Each path below is one point turned by a fixed rotation once a step. After each direction that follows a path, write how fast that rotation turns it, in degrees per step (0 if it stays still).
Each turn is a multiple of 5 degrees from 10 to 175, or 0.
Each row of a path follows its step; steps can be skipped.
Path 1:
step 0: [-12.5 -10.0   7.9  10.5  -0.9  -5.9 -31.0   2.6  10.2  -5.6 -37.8 -16.4
 -14.0   5.1  42.5 -13.0   9.3  10.6  12.1 -11.1 -14.0  25.8 -19.7  11.2
  -6.7  24.5  -6.6 -12.1  11.5  20.2   2.5  -5.1  21.4  -7.8  12.8  -9.4]
step 1: [ 35.1   2.4  30.8  -3.1  -3.8   1.3  19.8  -5.0  -3.5 -14.5  18.7 -10.3
  15.1  11.1  28.8  -4.6  -8.0 -34.7  21.5  -9.2  -0.2   9.3  -7.2 -17.6
   9.0   1.0   0.3 -11.4   8.5 -21.8  -0.5  -8.0 -12.9 -10.0   6.6 -40.3]
step 2: [ -8.0  -9.0   9.5   2.9 -21.5  27.5   3.5   4.8  36.4  19.4   5.6 -17.5
 -10.0   2.0  15.3  -5.8  17.5  14.1  21.7  -9.7  16.6 -20.3  16.3  20.1
 -13.1  12.1  -8.0   3.4  43.1  -3.8 -21.9 -14.8 -11.7   1.0  -4.8   7.2]
step 3: [  5.9 -12.4   3.0   3.9 -10.8  -6.3 -16.9  13.6 -30.0   3.4  -0.3 -26.9
 -17.6  -1.8  34.7   3.4  -5.1  15.5  21.9 -20.2 -40.0  19.4  -9.7   6.5
   9.0   4.2  -9.0 -21.8  10.2   9.7  -7.2  17.8  22.0 -14.4 -11.4 -11.6]
step 4: [ -9.2  -3.9  48.6  -4.9  -9.1   1.6  -2.8 -19.3  17.0  -9.4 -11.7 -13.8
  24.9 -11.4  30.3 -21.8   5.4 -24.6  24.2 -12.1  -4.4  -9.4  11.1 -28.3
   0.2  -4.2  -0.2   7.2  -5.1 -25.1   0.5  -0.9  -7.6  -1.3  18.5 -15.8]
step 5: [  0.7 -10.3   9.1   7.1 -31.1   1.1  17.0   3.7  15.5   4.4  15.1 -31.0
 -27.4  24.7  -2.9  20.6  10.2  11.4  38.0  -2.3   2.3  10.8   7.8  11.1
  -6.3  -3.1   3.1   0.5  39.3  -4.4  14.8  -6.2 -28.0   7.7  -8.1   1.6]
step 6: [ -0.4  -0.5  12.3  20.2  -0.3  14.1  -1.5  15.4  -7.3  23.0  -6.0 -17.1
  -7.6  -3.4  29.6  10.9  -8.5   5.1  17.9 -33.5 -33.9  -9.8  -2.0 -13.7
   2.3   1.8   2.7  25.7   2.3  17.2 -34.3  24.4  26.2  -8.6   2.3  -3.5]
step 7: [-13.2  24.6  10.2 -23.3 -13.1 -22.0  -6.6 -41.2   8.2  -0.7   8.9 -39.0
  11.0   2.9  21.4 -16.6   7.5   0.8  25.4  -2.5 -14.4   2.0   8.1 -18.7
  -6.3  10.2 -17.7  -8.1  -5.7 -14.1  14.3  14.4 -12.1  -5.5  21.4  -5.6]
step 8: [  8.1 -14.3   9.2  29.1 -32.2   5.5  11.1  11.7  14.6 -19.4  -9.9 -20.1
 -15.4  25.4  -6.4  -2.2  25.4  -0.1  28.5   6.0   2.1   0.2  -1.8   5.6
   7.1 -15.7  21.8  28.3  10.7  -3.7 -10.2  22.2 -30.0 -11.3  -0.1 -15.0]
step 9: [ -4.3   8.6  -8.7   1.0  18.8  10.3  -8.6   3.1   1.3  50.3  16.7 -25.9
 -12.1  19.3  25.5   1.5 -15.0   1.3  21.9 -25.9 -26.6  -6.4  15.3  -6.4
 -14.2   9.6  26.6  16.7 -10.1   3.6  -3.7   2.9   2.0   5.3 -14.2  -8.3]
step 10: [  2.3  -2.8 -13.1  -8.9   1.7 -14.7  -8.8 -35.6  18.1 -12.3 -21.2 -27.9
   5.5   7.6  -2.5  -7.6  20.7  -2.6  22.8   1.2 -29.3  14.5  -4.8 -17.9
 -10.9  12.6 -38.0  21.2   5.9  -5.4 -11.7   8.0   7.5 -25.8  16.5  -8.5]
Directions:
[  8.8   6.0   0.4  -0.9  10.2 -11.9 -13.0   8.2  -4.0   5.9  -9.5  -6.1
   4.9  -2.4   2.2   4.8   2.9  -1.5   1.4  -6.2  -4.9  -0.8   2.0   2.3
   7.1   1.3  -7.7   0.2  -5.3   0.3   1.0  -4.5   1.8   2.8   8.0   1.8]	115
[  6.1  -0.9  -2.0  -4.0  -2.2  11.4  -0.4  -3.1  -1.9  -6.2 -13.0  -2.4
  -5.6   3.2  -0.3  -2.8 -12.4   5.0  -0.2  -6.8  -2.0  -4.3   9.0  -3.2
   3.2   7.5  -6.2   0.6   0.9   3.9   3.7   4.1 -10.2   6.2  -0.4  -7.6]	0
[  9.1 -10.6   0.4   2.9  -2.5  -2.3   6.8  -2.5 -12.4  -3.5  -0.3  -1.6
   0.3   0.4  -1.7  -0.9   9.0   1.1  -3.1  -9.9   0.0   2.1  -7.4   1.6
  10.8   0.2   9.7   3.9   0.8  14.3   3.0   1.1   3.6  -1.5  -0.8  -3.1]	140
[  3.5   5.2 -10.2   6.4   6.5   1.3   2.7  -3.9   7.2   0.4   1.0  -3.5
   1.8  12.1  -5.5  -0.7   5.5  -3.4   2.0   7.4  -5.2  -1.6   4.2  -2.3
  -2.8   3.7   3.8   5.2 -14.0   8.2   4.2  11.6  -0.5  -1.6   2.0   5.1]	25
[ 2.1  2.2 -3.0 -2.0 -2.8  9.3  0.3  5.6  3.8  3.4 -4.7 -9.2 -7.0 -5.4
 -1.1  4.4 -0.4  1.8 -8.7  7.2 -2.8  6.0  7.6  0.9  8.7 -0.8 14.8 -3.4
  5.4 -2.6 -1.0 -2.1  1.0 -7.8 10.1  5.9]	120
[  2.1  16.6   1.8   2.7  -2.1  -2.0   9.5  -2.1   4.9  -1.8   2.2   0.6
  -1.6   2.4   3.2   7.8  -9.4  -1.0  -1.3  -2.7   8.7   1.5 -10.8  -2.2
   2.5   5.9  -5.3   2.6   6.6   9.5  -3.8  -0.1   4.0   0.2  10.4   2.9]	70
